[[137 146 100 125 124 123 145 128 126]
 [134 136 115 117 128 128 135 121 126]
 [130 131 123 125 114 132 144 120 133]
 [126 121 129 119 122 133 126 115 125]
 [124 120 142 128 114 139 133 123 137]
 [114 116 145 132 126 138 122 126 127]]
->
[[128 126 137 146 100 125 124 123 145]
 [121 126 134 136 115 117 128 128 135]
 [120 133 130 131 123 125 114 132 144]
 [115 125 126 121 129 119 122 133 126]
 [123 137 124 120 142 128 114 139 133]
 [126 127 114 116 145 132 126 138 122]]

[[128 140 127 128]
 [120 140 132 152]
 [127 127 127 129]
 [128 128 127 127]
 [130 132 118 121]
 [130 127 123 126]
 [128 128 129 129]
 [128 131 133 123]
 [121 139 121 142]
 [129 129 128 131]]
->
[[127 128 128 140]
 [132 152 120 140]
 [127 129 127 127]
 [127 127 128 128]
 [118 121 130 132]
 [123 126 130 127]
 [129 129 128 128]
 [133 123 128 131]
 [121 142 121 139]
 [128 131 129 129]]

[[127 125 118 119 152 130 126]
 [128 124 129 133 127 124 126]
 [129 123 127 139 117 110 126]
 [124 124 149 145 117 139 124]
 [117 126 128 125 138 136 122]
 [116 124 136 135 123 132 121]
 [118 124 117 125 131 115 122]
 [118 123 123 131 118 114 123]
 [123 124 127 131 124 123 124]
 [122 124 146 146 105 131 123]]
->
[[130 126 127 125 118 119 152]
 [124 126 128 124 129 133 127]
 [110 126 129 123 127 139 117]
 [139 124 124 124 149 145 117]
 [136 122 117 126 128 125 138]
 [132 121 116 124 136 135 123]
 [115 122 118 124 117 125 131]
 [114 123 118 123 123 131 118]
 [123 124 123 124 127 131 124]
 [131 123 122 124 146 146 105]]

[[112 110 109 144 141 145 107 145]
 [144 145 148 108 109 109 153 106]
 [118 118 120 131 126 136 120 133]
 [141 137 132 134 146 122 127 131]
 [138 136 137 122 126 119 138 120]
 [124 123 123 131 130 132 125 130]
 [118 114 108 151 155 144 103 151]
 [132 127 123 140 149 130 118 138]
 [117 116 118 134 130 138 118 136]
 [118 118 122 129 123 135 125 130]
 [125 121 117 145 151 137 112 143]
 [138 140 144 110 110 114 148 110]]
->
[[107 145 112 110 109 144 141 145]
 [153 106 144 145 148 108 109 109]
 [120 133 118 118 120 131 126 136]
 [127 131 141 137 132 134 146 122]
 [138 120 138 136 137 122 126 119]
 [125 130 124 123 123 131 130 132]
 [103 151 118 114 108 151 155 144]
 [118 138 132 127 123 140 149 130]
 [118 136 117 116 118 134 130 138]
 [125 130 118 118 122 129 123 135]
 [112 143 125 121 117 145 151 137]
 [148 110 138 140 144 110 110 114]]

[[117 136 123 136 120 139 134 133 122 134 132 125 131]
 [150 130 124 116 132 128 131 126 140 118 128 135 125]
 [137 112 118 127 128 123 122 127 137 130 127 131 130]
 [131 103 134 124 127 124 118 125 129 123 126 129 129]]
->
[[125 131 117 136 123 136 120 139 134 133 122 134 132]
 [135 125 150 130 124 116 132 128 131 126 140 118 128]
 [131 130 137 112 118 127 128 123 122 127 137 130 127]
 [129 129 131 103 134 124 127 124 118 125 129 123 126]]

[[108 128 145 137 142  99]
 [136 135 134 127 120 126]]
->
[[142  99 108 128 145 137]
 [120 126 136 135 134 127]]

[[123 123 134 138 147 117 141 126 117 139 131 143 130 140 128]
 [138 120 127 100 115 125 135 106 117 139 134 106 115 138 127]]
->
[[140 128 123 123 134 138 147 117 141 126 117 139 131 143 130]
 [138 127 138 120 127 100 115 125 135 106 117 139 134 106 115]]

[[113 129 111 121 125 130 124 132 108 118 112 125 129 128]
 [155 121 137 130 125 140 131 137 144 140 126 139 133 133]
 [155 121 136 128 118 140 134 141 139 152 116 147 139 135]
 [150 127 135 132 138 141 131 131 152 124 132 125 130 135]
 [106 133 111 122 136 122 124 122 115 109 118 114 124 125]
 [157 124 135 129 127 144 132 138 146 137 123 137 134 135]]
->
[[129 128 113 129 111 121 125 130 124 132 108 118 112 125]
 [133 133 155 121 137 130 125 140 131 137 144 140 126 139]
 [139 135 155 121 136 128 118 140 134 141 139 152 116 147]
 [130 135 150 127 135 132 138 141 131 131 152 124 132 125]
 [124 125 106 133 111 122 136 122 124 122 115 109 118 114]
 [134 135 157 124 135 129 127 144 132 138 146 137 123 137]]
---
[[126 117 124 109 131 128 129 130 129 116 121 121 127 135 125]
 [122 133 127 132 138 136 126 127 120 112 119 124 127 128 123]
 [129 150 128 122 125 119 128 122 132 134 132 137 136 129 130]
 [126 135 128 145 116 120 126 133 127 133 127 133 127 124 129]]
->
[[129 150 128 122 125 119 128 122 132 134 132 137 136 129 130]
 [126 135 128 145 116 120 126 133 127 133 127 133 127 124 129]
 [122 133 127 132 138 136 126 127 120 112 119 124 127 128 123]
 [126 117 124 109 131 128 129 130 129 116 121 121 127 135 125]]

[[130 106]
 [131 113]
 [128 137]
 [129 115]]
->
[[128 137]
 [129 115]
 [131 113]
 [130 106]]

[[122 114 122 126 129 131]
 [125 120 125 135 132 133]
 [125 129 129 127 123 129]
 [143 125 128 126 131 124]
 [122 123 118 136 117 133]
 [124 107 117 121 128 118]
 [117 128 119 126 129 127]
 [129 126 124 120 135 120]]
->
[[125 129 129 127 123 129]
 [117 128 119 126 129 127]
 [129 126 124 120 135 120]
 [143 125 128 126 131 124]
 [122 123 118 136 117 133]
 [125 120 125 135 132 133]
 [122 114 122 126 129 131]
 [124 107 117 121 128 118]]

[[107 137 140]
 [125 132 135]
 [140 142 128]
 [132 114 111]]
->
[[140 142 128]
 [107 137 140]
 [125 132 135]
 [132 114 111]]

[[120 112 104 123 135 131 129 129 139]
 [110 123 108 126 127 130 125 128 142]
 [112 122 113 121 128 136 132 124 147]
 [119 110 108 124 138 132 130 125 139]
 [111 124 110 120 129 132 135 123 146]
 [111 121 113 122 126 135 128 127 144]
 [119 111 107 121 135 134 135 123 143]]
->
[[111 124 110 120 129 132 135 123 146]
 [110 123 108 126 127 130 125 128 142]
 [112 122 113 121 128 136 132 124 147]
 [111 121 113 122 126 135 128 127 144]
 [120 112 104 123 135 131 129 129 139]
 [119 111 107 121 135 134 135 123 143]
 [119 110 108 124 138 132 130 125 139]]

[[147 133 130 129 117 135 152]
 [144 135 129 128 118 134 150]
 [142 136 129 126 119 133 148]]
->
[[142 136 129 126 119 133 148]
 [144 135 129 128 118 134 150]
 [147 133 130 129 117 135 152]]

[[141 147]
 [136 150]]
->
[[136 150]
 [141 147]]
---
[[141 130 138 127 118 119]
 [125 142 151 141 133 123]
 [123 141 139 140 136 142]]
->
[[123 141 139 140 136 142]
 [125 142 151 141 133 123]
 [141 130 138 127 118 119]]

[[128 107 109 150 140 113 115 130 138]
 [143 125 129 140 113 129 117 134 135]
 [107 105 144 109 114 137 105 128 147]]
->
[[107 105 144 109 114 137 105 128 147]
 [128 107 109 150 140 113 115 130 138]
 [143 125 129 140 113 129 117 134 135]]

[[148 110 133]
 [ 98 137 119]
 [119 132 150]
 [132 110 107]
 [127 124 121]
 [137 141 140]
 [113 138 114]]
->
[[ 98 137 119]
 [113 138 114]
 [119 132 150]
 [127 124 121]
 [132 110 107]
 [137 141 140]
 [148 110 133]]

[[127 113 129 146 123 144 128 116 132]
 [134 110 126 139 113 132 114 125 135]
 [129 139 126 111 129 110 123 143 124]
 [126 122 121 131 127 126 104 145 126]]
->
[[126 122 121 131 127 126 104 145 126]
 [127 113 129 146 123 144 128 116 132]
 [129 139 126 111 129 110 123 143 124]
 [134 110 126 139 113 132 114 125 135]]

[[129 112 101]
 [124 112 100]]
->
[[124 112 100]
 [129 112 101]]

[[110 112 115 154 123 115 109 118 112 113 122 113 113]
 [141 147 147 100 139 138 138 144 146 140 140 136 138]
 [131 147 151 108 145 130 130 146 150 128 147 127 131]
 [139 122 119 123 117 138 141 123 125 140 121 138 140]
 [125 145 147 118 142 122 123 143 146 117 142 121 120]
 [124 106 108 153 113 129 129 108 106 128 109 129 130]]
->
[[110 112 115 154 123 115 109 118 112 113 122 113 113]
 [124 106 108 153 113 129 129 108 106 128 109 129 130]
 [125 145 147 118 142 122 123 143 146 117 142 121 120]
 [131 147 151 108 145 130 130 146 150 128 147 127 131]
 [139 122 119 123 117 138 141 123 125 140 121 138 140]
 [141 147 147 100 139 138 138 144 146 140 140 136 138]]

[[141 125 128 115 124 125]
 [123 120 121 138 122 142]
 [144 142 131 124 150 130]
 [118 134 131 131 148 130]]
->
[[118 134 131 131 148 130]
 [123 120 121 138 122 142]
 [141 125 128 115 124 125]
 [144 142 131 124 150 130]]
